Rows are one point carried round by a steady rotation, each followed by how many ticks it has turned.
The counts run from 0 to 1120.
[ -9   5  15   2   0  26 -38  16 -20 -47   7  15   9  53 -12  28  22  18
  20   1  28  -4  14  13  17  -9  24  39   8   4  -9  14  17  -6  -3   6
 -11   1   8   3  -2  23  -4   8 -14  -2 -12  26] -> 897
[  1  -4  22 -16  -7  27 -31   2 -16 -35  22   1  10  35 -31  13   9  23
  35 -21  35  10   8  26  22 -21   5  18   4  -6  23   3  -1   3 -11   6
 -30  -6   3   4  14   0   0   5  -5  11 -19  23] -> 786
[ 16   3   7 -25 -15  23 -45   7  -6 -42  -2  11   1  27  -5  33   0   7
  13  -3  30  -4   3  21  26 -23  -6  30  23 -20  27  14   7   2  -8   4
 -23   3  10   3  11  17   5  13  -7  23  -2  17] -> 230
[ -7 -14  20 -23   0  21 -34 -10 -24 -42  23  10   6   4 -37   5   4  19
  16 -10  42   3  14  28  18 -15  20  24  -6  -4  15   7  14  -9  -1  -3
 -24  -5  -2   3  35  10  -8  26   3   7   4  19] -> 133
[  0   0  19 -17   4  21 -48   0 -22 -43  17  15   8  33 -19  14   5  -5
  10  12  29  15   8  18   5 -41   1  14 -13   6   0  14  20   4  -4  38
   6   2 -17  -7   8  18 -21   9   2   8 -18  30] -> 264
[ -1   4  29 -16  -9  18 -52  20  -6 -39  19   8   7  42 -13  15  -8   8
  25  -8  23  -2  -4  13   8 -11  13  21   1 -17  24   4  15  18 -16  35
  -4 -14  -4  -8  -9  12  -6 -11   0  10 -22  14] -> 639
[ -3  -7  37 -20  -2  27 -40   3 -30 -42  23  24  11  12 -24   4   4   6
   0   2  43  13  12  32  -5   1  21  17 -16   8  19  16  15   6  -4  10
 -18  14  17  -1   8  23  -9  19  -1  -1 -28  13] -> 932
[ -2  -2  16 -16  -6  23 -44  15  -7 -36   6  10  -3  25  -4  25   2  27
  38   6  22  14 -11  24   2   4  36  30   0  -1  -3  12  15  14  -4  10
 -28 -14   6   1   1  42   6  17   9   6 -17  24] -> 43
[  0  -1  39 -25   3   6 -49  -1 -20 -35  22  12   3  -4 -25   3   4   9
  19  -2  44  16   0  19   5 -12  20  24 -14   6  15  12  11  -3  11  15
 -12 -12   1  -3  16  25 -18   4  25  -1   8  23] -> 374
[ 15  -3   8 -41 -12  16 -56  -2  -6 -37 -19  12 -10   7 -20  11 -10   2
  23  -2  38   8  -5  27   3 -13   1  28  14 -14  16  17   6   5  -3  25
 -15 -18  11 -10  21   6 -22   7  12  13  24  19] -> 56
[-10   3  20 -11  -6  27 -51  23 -20 -40  17   0  12  37  -4  12   0  13
  19  -5  19  12  -5  21   8 -21  22  17  -1  -5  13  -4  26  21 -10  36
 -10 -15  -5 -11  -7  18  -3  -8   4  17 -30  17] -> 638
[-12  -3  10 -25  14  28 -41   2 -16 -39   8  22  30   9 -15   6  -3   4
  15  17  26  24  -6  27  20 -19  23  14 -10   5  16   4   7 -10  10  16
 -36  -5   2  -9  -9  27  -7  34  -8  24   2  23] -> 487
[-19   1  13 -17 -11  21 -44   0  -7 -30  20  20  16   9 -14  21  10  25
  24   8  28   9  15  24   3 -14  16  31 -22  -2  18  16  27   1  22  18
 -20 -11  -7   0  -8  16  -4  22 -12   5 -15  31] -> 580
[  1   2  35 -29 -15  26 -59  21 -14 -43   1   8   3  25  -2  14  -2   1
  20  -3  26  -4   7   7   5   4   9  39  14 -13  23  22  12  17   5  18
  -8 -17  11 -11  -7   8  -7 -22  -4   7 -11  15] -> 816
[ 14   3   7 -28   0  26 -50   5 -16 -48   8   9  -1  45  -7  17  -6  -7
  16   3  34  -1  -4  12  24  -9   1  28  25 -13   2   5  13   8 -22  26
   1  -7   1  -5  14  13 -13  -8  -2  14  13  30] -> 268
[  0   6   7  -2  -5  16 -48   6 -19 -26   8  23   9  40 -14  40  15  16
  18  -3  23   7   5  20  -3 -19  13   8 -21   2  12  18  12   6  -6  34
 -18   6 -11   0  10  23  -9  29   4   0 -26  16] -> 144
[-16   8  13 -23   1  19 -34  16  -8 -53  14  17  20  26 -12  19  10  16
  28   7  24   6  -8  16  17 -31  16  25  -1   6  -1   5  28  -4 -14  21
  -4  -2   2 -12 -13  31  -7  13 -21  16 -18  19] -> 1017
[ 16   3  20 -17 -11  20 -45   6 -12 -25   0  11  -4  49 -11   9  -6   9
  20 -10  42   0   6  26  16  -5  -1  34  22  -2  25  25 -10   0 -18  17
 -23   5  26   6  21  10 -10 -15   9   3  16  17] -> 175
[ -5   6   9  -6  -3  36 -46  15 -24 -35 -12  22  10  28   4   9   2  12
   9  20  21  22  10  25  14 -17  31  40   1  22 -17  27   3   2   5  19
 -17   3   4  -9 -10  21 -13   8   1  14  -9  23] -> 5
[ -5 -15   3 -18 -19  20 -36   2 -11 -34  15  16  -7  22 -31  -8  -9   9
  26   5  46   5  -5  36   5   7  29  12  -2 -12  18  -3  20 -13   0  26
 -24  -7   0 -11  24  -5 -22  22 -10   4  18  21] -> 688
[ 16 -11  17 -26   2  14 -55  -7 -15 -34  -4   4  -3  22 -14   7 -22  -6
  21   1  31   4   5  23  11 -22  14  23  11 -19  22  10   9   8 -10  23
 -14 -13  -7 -12  35  16 -22   5  22  13  16   6] -> 706
[  0  -6  15 -29  -5  38 -37  12 -20 -33  -3   6  10  14 -19   6  -5  19
  41   7  30  31  -7  34   7   5  24  28  -6  10   3  19  -9   6 -13  12
 -37 -11  17  -2  -2  21 -11  10   8  10 -15  23] -> 869
[ -2 -19  13 -27   2  31 -41  -8 -16 -41   4  10   0   1 -18  -2  -4   6
  18  19  34  15  13  30  20 -38  22  25   5  -4  14  -1  15  -8   9  -5
 -27   6  -4  -9  11   6 -14  25   7  15  -7  17] -> 607
[  3  -5  11 -18  -3  36 -37   8 -16 -44   3   7  19  38  -8   1   1  15
  19 -12  29  -9   9  18  23   2  26  41  22 -15   7   6  16   7  -2   7
 -26 -23   6  -3   5   4  -1  -5  -6  26  17  19] -> 723
[  0 -12  20 -22  -7  19 -44  -6 -18 -36   5  28  -3  19 -24   6 -17  -4
  21  23  30  10   8  31  -7   3  23  14 -17   9  10  25  13   1 -13  35
  -8  14   7 -16  11   8 -24  25   0  -5 -23  10] -> 597
[ -7   2  17 -12   5  30 -51  15 -19 -13   9  10   7  36 -18  17   4   3
  19   5  38  21  -6  35  -3 -23  11  -1 -25   6  22  17   4  -2  -5  31
 -24   7  -4  -4  -4  15 -22  16  12   1 -23  19] -> 970
[ -3  -8  18 -19 -16  28 -50  12 -25 -42 -10  14   3   6 -32  12   0   6
  -1  -7  28  -3   9  29  -9 -14  34  12 -11 -15  13  10  24  12  -6  12
 -16  -6  -3 -14  15 -10 -21  23   4  16 -23 -11] -> 1051
[ -2  -1  18 -18 -16  10 -60   9   0 -24  11  14 -17  27 -17  12 -11  -5
  18  11  35  -8   6  28 -12 -15   9  17 -11  -5  30  17  29   4   3  34
  -1  -2  -1 -19   3  -1 -29   1   8  -3  -9  19] -> 261
[  3  -7   4 -20 -17  24 -56  14 -12 -34  -8  21  -7  23 -13   6 -18 -10
   6  15  40   7 -16  36  -8   2  24   6  -2  -2  10  14  18   2 -15  42
 -15   9   9 -15   8   8 -30  20   4  12  -1   7] -> 595
[ -5 -17  17 -19  -8  22 -43  13 -13 -29  11  10   1  29 -29  -2  -3  -3
   3  -5  39 -11   3  36  11 -12  29   7   2 -11  37   1  13  -6  -6   1
 -34   6   6 -10  16  -9 -23  10   6  14   8  -2] -> 75
[  7  -5   4  -5 -19   9 -51   0   5 -25   3   5   3  50 -17  19 -11   6
  39  -3  25  -4   4  20  15 -18  19  20   8 -20  39  11  -1   0   3  39
 -31  -7 -12 -13  10   6 -19  -3   5   8  13  15] -> 528
[ -7 -11  26 -23 -13  24 -52   9   3 -34  12   7  -7  36 -15  16  -6   0
  37   1  34 -15  -7  17  -9  24  26  29   2 -15  15  14  21  17 -13  12
 -19  -9   8  -7   7  11 -11   8   8  -9   0  18] -> 696
[  2   6  15   6 -17  32 -52  24 -32 -36  13   2   0  51 -13  26   8  17
  14  -7  28  -2   3  18   9  -1  26   8   4 -16  11   2  13  16  -7  15
 -25  -5  -7   5  14   8   6   7   4   7 -28  14] -> 518
[ -1  -4  22 -10   5  37 -40  -7 -47 -46   5  22  21  12 -22   3   9  10
   5   1  23  15  28  23  15 -17  20  32  -7   9 -12  14  17   6  -2  17
 -11  -9  -8  -6  13   1 -10  10   0  13 -16  16] -> 719
[ -6   3  12 -20  -7  16 -58  16 -11 -33   1  27  -1   9  -9   9  -2   6
  11   7  33  13   2  26 -11 -36  25  25 -22  14   8  19  28  -1  15  34
  -3  -5  -1 -16 -10  17 -28  11   8   7  -4  15] -> 913
[  0 -10   7 -30   2  18 -53   1   1 -28  -1  24  16  14  -1   2 -23  -2
   8   5  37  -7  -6  33  10 -14  19  32   2  -6  34  12  13   1   0  24
 -26 -10   5 -17   9  17 -19   4   8  26  32  15] -> 112
[ 18   0   1 -14 -10  31 -49  -1 -28 -41   1  21  12  37  -2  26 -16   1
   7   7  23   5   0  22  33  -5  10  14  10 -13   3  10   3  12 -17  34
 -22   4   1  -6  26  22   6  18  -6  24  -4  13] -> 1038
[ -5 -16  20 -24   4  40 -42 -16 -15 -32  18  14  12  21 -13   8 -10   4
  15  12  24  12  27  32   0 -29  10  23 -15   3  23  18  16   7 -10  17
 -19   3  -4  -4   0   2  -9  19   2  12 -40  17] -> 877
[ -1  -5  24  -5  -6  19 -39   3 -21 -44  19  11   3  26 -23  -2   2  12
  25  23  38  24   6  34  29 -13  21  26   2  11  13  11 -11 -22   8  12
 -25  18  13  -7  -3  18 -19   2  -9   0  -3  28] -> 274
